In the rows, zero is written as 128.
Named moves (each a turn or a mirror), then the moves between two rows, first move first; the first pair answered:
move U:
[128 156 123 120 166 163  77 189 131 114 129 101 126 148 128 118 172 135
 144 101 178 107 125]  ->  [171 124 124 106 186 148 112 157 155  82 128 138 124 116 185 150 146  99
 132  94 154 134 108]
[118  99 128 116 164 126 156 111  96  95 119 114 113  98 147 120 131 144
 156  88  81 103  91]  ->  [ 93 114 124 120 155 136 140 128  84 116 120  92 115 123 117 100 145 165
 167  97 102  87  97]
[126 138  97 119 127 136 133 137 134  87 136  94 151 124  96 108 124 131
 114 123 170 106 139]  ->  [144 121  97 115 136 128 148 123 146  71 135 112 151 109 126 117 111 117
 103 118 155 121 134]
move T:
[136 129 122 118 132 142 119 172 129  95 134 124 141 157 109 100 148 150
 115 127 151 118 142]  ->  [139 107 124 110 147 115 138 148 133 121 157 121 175 163 136 129 136 149
 126 138 130 107 124]
[150 171 143 120 113 115 133 112 201 106 158 114 110 105 150 115 120 116
 158 118 142 115  90]  ->  [135 180 148 134 118 133 106 147 183 109 156 110  94 122 129 105 141 128
 161 117 159 107 105]
[101 139 137 143 120 123 141 107 118 150 134 136 111 127 106 137 116 127
 147 141 109 118 136]  ->  [102 136 135 137 116 123 147  98 128 146 131 139 110 121 104 132 112 118
 145 144 107 121 134]
[107 131 137 128 101 131 147 114 135 123 132 115 175 118  98 108 111 147
  98 143 145 143 104]  ->  [104 142 135 131  99 137 134 125 130 126 126 116 169 124  87 104 117 147
  99 143 152 142 115]
move X:
[138  72 118  98 140 126 142  71 142 119  62 130 124 111 132 132  86 145
  74 155 108 178 133]  ->  [146  76 111  97 130 105 162  58 156 119  73 106 148 105 135 132  87 146
  93 147 109 160 112]
[128 148 118 132 115 131 140 119 141 118  93 123 126 126  79 105 129 124
 106 135 140 142 122]  ->  [130 143 116 128 122 138 134 123 136 114  90 132 122 128  85 105 127 125
  98 132 138 146 128]
[137 133 124 143 143 153 106  94 115 154 153 118 139 171 146 127 148 126
 138 155 141 116 137]  ->  [141 136 131 145 153 160 101 100 112 142 149 128 133 169 160 124 144 123
 127 151 137 124 138]
[121 150 113 106  89 102 175  98 148 120 142  65 154 104  94 120 127 138
 168 131 132  94  87]  ->  [ 83 159 140 138  85 154 133 115 117 147 123  85 114 126  53 106 131 158
 153 159 142  96 123]
Pairs:
Each pair is 2 to 3 moves apart.
[159 105 163 128 153  99 104 193 136 155 148  91 142 176 193 158 124 128
  98 128 145 149  99]  ->  [133 122 177 147 131 114  91 191 121 181 151  78 131 191 143 152 137 148
 109 151 157 127 110]  X then X then X
[100 144 120 119  81 144 131  73 129 167 112 123 176 118 108 125  96 161
 120 155 100 161 115]  ->  [ 90 144 134 128 104 174  86 128 103 173 105 138 151 148 104 111 113 172
 110 156 119 166 144]  T then X then T
[133  74 137 130 143 110 149  81 127 159 139 156 148 125 182 167  95 129
 104 170  99 137 131]  ->  [154 100 128 127 168 153 100 166 120 113 114 174  94 131 181 129 124 117
  88 127 145 160 166]  T then T then X
[137 105 178 152 137 165  95 122 112 136 128 181  74 126 135 170 145 110
 119 149 105 149 158]  ->  [166  87 164 130 153 126 122 112 131 130 152 173 114 115 177 190 139  97
 127 137  88 137 126]  T then X
[110 136 136 132 109 146 111 146 113 122 105 123  97 124 111 131 152 123
 129 135 139 129 130]  ->  [127 105 138 119 134 119 137 105 121 134 116 136 126 120 154 158 127 110
 114 144 109 139 112]  T then X then T
[104 123 109 124 129  93 106 135 151 146 196  96 183 165 169 149 155 136
 155 145 114  77 114]  ->  [ 77 136 105 140  75 105 135  57 163 144 170 105 158 133 119 143 118 139
 143 177  93  99 110]  X then T then X
[136  98 198 158  74 149 101 109 129 138  93 172  87 107 132 143 130 144
 146 138 129 168 158]  ->  [115  97 197 159  75 137 100 107 111 183 114 144 121 129 120 149 136 166
 159 153 125 137 151]  T then T then U
[113 147 118 107 166 102 139 187 111 137 122  97 152 146 150 136 153 135
 135 107 142 133 115]  ->  [106 154 107 107 131  91 162 146 121 140 121  78 163 132 122 137 143 138
 146 115 142 126  96]  T then X
[158 123 157 159 160 126  91 174 111 159 143 163  99 133 162 164 122 111
 124 120 106 118 145]  ->  [182 131 131 144 143 111 125 155 139 109 128 161 102  93 167 154 115  89
 112  94 106 133 129]  X then T
[131 136 126 162  88 108 150 124 148 130 138  82 163 112 126 154 151 145
 174 144 128  64 104]  ->  [ 95 119 155 181  95 143 131  91 125 165 127 126 133 120 111 155 129 153
 144 176  97  91 135]  X then T then X
[150 132 123 120 138 138 142 122 135  91 118 157 104 122 146 114 111 116
 106 113 116 168 146]  ->  [141 163 120 129 122 138 118 160 128  94 130 124  98 142 113  93 143 131
 131 103 147 142 148]  X then T
[151 108 171 141 143 142 110 158 122 139 145 172 100 143 152 173 154 113
 138 134 116 117 140]  ->  [164 109 155 131 121 108 151 119 146 128 158 149 134 118 156 180 145 107
 154 130 104 106 106]  T then X
[137 121 102 154 111 133 109 125 120 130 142 107 126 135  90 181 138 131
 160 148  99  66 118]  ->  [136 124  92 150  97 132 122 112 126 120 134 102 125 123  77 166 127 126
 154 143  97  71 117]  T then U
[118 145 124 135  70 104 143 104 135 128 141  93 153 114  77 131 153 145
 150 131 129  94  92]  ->  [ 94 135 154 155  82 161 108 101 113 140 116 148  94 117  67 131 137 143
 117 158 121 128 142]  U then X then X
[148 128 101 111 117 133 157 100 160  76  98 161  97  89 144 120  92  98
 108  96 125 180 128]  ->  [ 80 127 118 128 129 108 121 132 112 200 150  91 172 176 109 129 130 168
 148 140 137  98 130]  U then T
[111 129 103 111 149  95 160 120 142 131 140  84 176 130 142 133 130 130
 177 104 116 105 108]  ->  [120 159 113 125 124 153 136 121 147  74  99 134  87  94 111 111 120 103
 148  95 126 148 137]  X then U then T
[ 81 122 108 124 142 136 125 104 113 148 107 138 143 144 103  82  78 153
  79 146 116 157 149]  ->  [ 84 124  98 115 158 137 119 117 112 142 104 135 148 149 109  76  82 149
  80 136 125 158 149]  X then U
[ 98 159 143 125 104 141  50 143 106 156 131  75 111 144  66  97 133 150
  96 140 130 124  88]  ->  [139 147 130 107  95 130 107  85 150 101 109 110 102  81 102 100  90 105
  68 118  99 175  65]  T then U then T
[132 134 143 147 108 114 119 155 117 143 135 113 129 148 119 138 131 142
 126 141 148  90 109]  ->  [156 135 139 142 108 125 131 151 135  95 118 142  96 109 134 134 121 114
 113 127 146 120 112]  U then T
